Some points:
[ -25  -90    4   30  -40  -55   81   41   97   60   -4   11  -27   78  -24   39  -84   97   75    2  -28   35   -1   37   19   24   31  -69   19  -56  -38  -66  -13   -9   -5   -6   -5  -29  -99   87  -13  -42   61 -127  -24    8   -5   23  -14   40]
[ -74 -106   18   18   -3   32   52   53   75    8   26   25  -61   74  -18   -7  -31   99   19   35  -29   11   -1   46   13   11  -21  -64   -7  -59   -6  -37  -11  -33   35   27   57  -93  -14   71   21   36  120 -127    7   36  -37   14   -3    2]
[-77 -65  33   0  83  67  -7  51  18  -2  33  56 -62 105   0 -60  40  48 -74  84 -39 -26 -26  24 -29   3 -67 -13 -47 -37  52 -52   5 -67  48  38  48 -35  91  47  86 -39 -11  29  49   4 -67   7  -5 -50]
[ -2  17  30 -15  25  43 -14  16 -81 -60  74  57 -12  53 -52 -86  -8  -3 -99  -8 -87  -8  34   6  33  58 -34  26 -62  -1  57 -63  39 -35  12  35  57 127  84 -75   4  31  93  18  -2  18 -20 -22   5 -14]
[  8 -10  40  17  83  26   3   1 -28 -36  19  59  20  20 -46 -49 -22 -28 -74 -22 -49  -6  10  12  52  41 -44  13 -14 -20  45 -50  46 -54 -35  -7 -33 127  44 -39  -2 -51 -66  33 -18  -2  -9 -21  -9   4]
[-36  16  79  63  79  21 -16   3  -1 -18 -49  39  84 -64 -30 -14   7  -6 -22  15   4 -41  20  18   8 -42 -63 -39  71 -21 -20  -7   7 -32   2 -18 -38  40   7  17 -45 -43 -67  62 -22  -3  -9   0 -17 -13]
[-28  32  69  63  29  -5   5   8   7  -6 -43  17  65 -90 -20  -8 -22  27   2  10   1 -50  32  24  25 -33 -41 -40  53   1 -25  34  -7 -27   5  -1  -7  20 -20  37 -72 -24 -41  38 -27   7   2 -15 -13 -29]
[-15   1  31  52  15  -8  33   0  20 -20 -24   9  28 -97 -14  -2 -45  21   4 -20  -9 -24  39  26  76   9 -35 -22  14   5 -16  65  19 -32 -28   6 -14  15 -20  28 -61   9 -37   5 -50  15   9 -44 -13  -1]
[-13  22  26  46 -10 -40  40  11   9  13  -8  -1  11 -80   1 -10 -56  29  11   1  -7 -31  36  28  56  21 -19  -9 -13  14 -20  82   0 -38 -25  39 -10  21 -28  47 -59   7 -43  20 -37  24   1 -51 -18 -20]
[-27  33  14  40 -11 -57  31  17 -16  36   7  -1  19 -54   9 -14 -41  -1  11  22   5 -14  41  25  21  33 -19   2 -24   3 -50  77  -9 -35 -28  69 -34  22 -20  43 -41  47 -19  44 -37  37 -18 -51 -34  -2]
[ -7  68  17  15  -3 -91  18  38 -49 100  42 -13  25   9   6 -21 -49 -36  15  47  31  -2  28  21 -35  62   4  19 -38 -12 -69  61 -51 -42 -38  95 -38  53 -41  26 -41  98 -19  38   2  62 -35 -24 -58 -12]
[   5  -22  -63    1   41  -71  -13  -12  -32   39    7  -16   35   15   21   67    0  -70   26   31  -19   98   65  -39    3   75  -35   35  -49    3 -109    1   28   25  -72    6  -25  -22  -10  -28   36  127   -5   59  -70    0  -52  -19  -63  127]
[ 62 -23 -43 -41  37 -23 -54 -21 -37  45 -14 -42 -18  48  35  81  21 -10  24  52 -30  40  15 -58 -17  33  -4  35 -45  42 -24  -9   9  35 -43 -61  40 -52  -1 -36  34  43 -50  23   6 -36 -16  29 -26  60]
[ 62  -3  -9 -44  22  13 -76 -22 -53  35 -23 -43 -22  35  35  62  43  20  16  67 -24  -7  -5 -53 -43 -12   4  24 -20  51  10  -5 -12  33  -8 -69  59 -60  12 -35  19 -10 -28  16  45 -39   1  51  -5   9]
[ 62   6   3 -37   0  19 -52 -23 -43   6   3 -48 -19 -10  27  40  33  16  21  43 -20   3 -13 -48 -38 -19  21  33 -31  45  20  16 -49  19   5 -53  90 -41  -4 -47  26 -36  10  -1  66 -23  -3  59   5   4]
[ 50  -3  -6 -29 -24  27 -26 -35 -41 -10  31 -44 -27 -39  31  18  34   1  24  17  -7  23 -25 -38 -36 -18  38  46 -36  31  23  25 -67   4  -4 -28  60 -15 -10 -54  42 -64  51 -20  70   2  -3  55  10  21]
[ 36 -19 -28 -21 -24  35   6 -48 -13 -19  64 -39 -32 -61  32   1  29 -30  28 -31  32  63 -48 -26 -30  -7  53  57 -26   9  22  11 -85 -10 -26 -15  20  15 -30 -60  54 -62  65 -47  67  37  -6  54   9  43]
[ 13 -24 -39 -13 -66  38 -22 -77 -36   0  25 -42 -62 -24  72  23  33  31  37 -23  26  14 -48 -17 -47 -41  52  31  21  58  22 -44 -31  33 -19 -24 -49  16 -18  -7 -15 -60  64 -13  12  58  25  15  43  15]
[   3    5  -50  -19  -50   12  -24  -67   14    2    9  -40  -39   12   65   28   17   17   30  -61   51   18  -60  -17  -58  -51   53   14   53   66   15 -115  -17   68   15  -34  -31   35  -34   19  -41  -10   -4   38  -12   59   23    3   59  -21]
[ -26   92 -127  -37    4   19   -9   -9  101    1   21    9   13  -30   10  -22   73  -42  -53 -115  123   44  -55  -23  -10  -13   24   14   66   40   35  -89   13   65   28  -39   15  -30   11   -9   10   66  -60   43  -21  -38   41    0    6  -60]
[  21   -1    7  -54  -46   15   15   -1   57 -112  -56  -25   -5   51  -20  -14  -16 -102    3  -92   44  -34  -51   16    3  -64   44   -8   19  -40   43   38   45   64   91   21  -10  -35   24   -9   21   49  -66   30   16  -12   34  -40  104  -65]
[  -6   76  -22   -8  -84  -62   36   56   55  -29  -65   46   83   11  -74  -32   18  -45  -12  -43    8  -17   16    3    8  -32   38  -37   38  -61   -5   27   53   51   74   15  -31  -32   16   -2   48  -81   17  -18  -20 -127   58   -3    7  -14]
[  13    0   16  -28  -57   43   -6   20  -24  -32  -76   25    2   36  -46  -20   25  -32  -12  -11   24  -89   -3   32   26  -38   17  -44   57  -61   39   99   89   19   16    4 -120  -73   58  -23  -11  -10   36 -100    2  -69   88  -19   29  -31]
Along one direction, these points spread out more than along any other. How many in every 100 of the points above lie lower along it than each point below? Answers are rounded to whole numbers. More than half of the points above lie lower than the first one.
[-15   1  31  52  15  -8  33   0  20 -20 -24   9  28 -97 -14  -2 -45  21   4 -20  -9 -24  39  26  76   9 -35 -22  14   5 -16  65  19 -32 -28   6 -14  15 -20  28 -61   9 -37   5 -50  15   9 -44 -13  -1] 96
[   3    5  -50  -19  -50   12  -24  -67   14    2    9  -40  -39   12   65   28   17   17   30  -61   51   18  -60  -17  -58  -51   53   14   53   66   15 -115  -17   68   15  -34  -31   35  -34   19  -41  -10   -4   38  -12   59   23    3   59  -21] 22
[-36  16  79  63  79  21 -16   3  -1 -18 -49  39  84 -64 -30 -14   7  -6 -22  15   4 -41  20  18   8 -42 -63 -39  71 -21 -20  -7   7 -32   2 -18 -38  40   7  17 -45 -43 -67  62 -22  -3  -9   0 -17 -13] 83
[ -74 -106   18   18   -3   32   52   53   75    8   26   25  -61   74  -18   -7  -31   99   19   35  -29   11   -1   46   13   11  -21  -64   -7  -59   -6  -37  -11  -33   35   27   57  -93  -14   71   21   36  120 -127    7   36  -37   14   -3    2] 48
[ 50  -3  -6 -29 -24  27 -26 -35 -41 -10  31 -44 -27 -39  31  18  34   1  24  17  -7  23 -25 -38 -36 -18  38  46 -36  31  23  25 -67   4  -4 -28  60 -15 -10 -54  42 -64  51 -20  70   2  -3  55  10  21] 4
[-77 -65  33   0  83  67  -7  51  18  -2  33  56 -62 105   0 -60  40  48 -74  84 -39 -26 -26  24 -29   3 -67 -13 -47 -37  52 -52   5 -67  48  38  48 -35  91  47  86 -39 -11  29  49   4 -67   7  -5 -50] 43
[ 62 -23 -43 -41  37 -23 -54 -21 -37  45 -14 -42 -18  48  35  81  21 -10  24  52 -30  40  15 -58 -17  33  -4  35 -45  42 -24  -9   9  35 -43 -61  40 -52  -1 -36  34  43 -50  23   6 -36 -16  29 -26  60] 26
[ 62  -3  -9 -44  22  13 -76 -22 -53  35 -23 -43 -22  35  35  62  43  20  16  67 -24  -7  -5 -53 -43 -12   4  24 -20  51  10  -5 -12  33  -8 -69  59 -60  12 -35  19 -10 -28  16  45 -39   1  51  -5   9] 17
[  -6   76  -22   -8  -84  -62   36   56   55  -29  -65   46   83   11  -74  -32   18  -45  -12  -43    8  -17   16    3    8  -32   38  -37   38  -61   -5   27   53   51   74   15  -31  -32   16   -2   48  -81   17  -18  -20 -127   58   -3    7  -14] 65
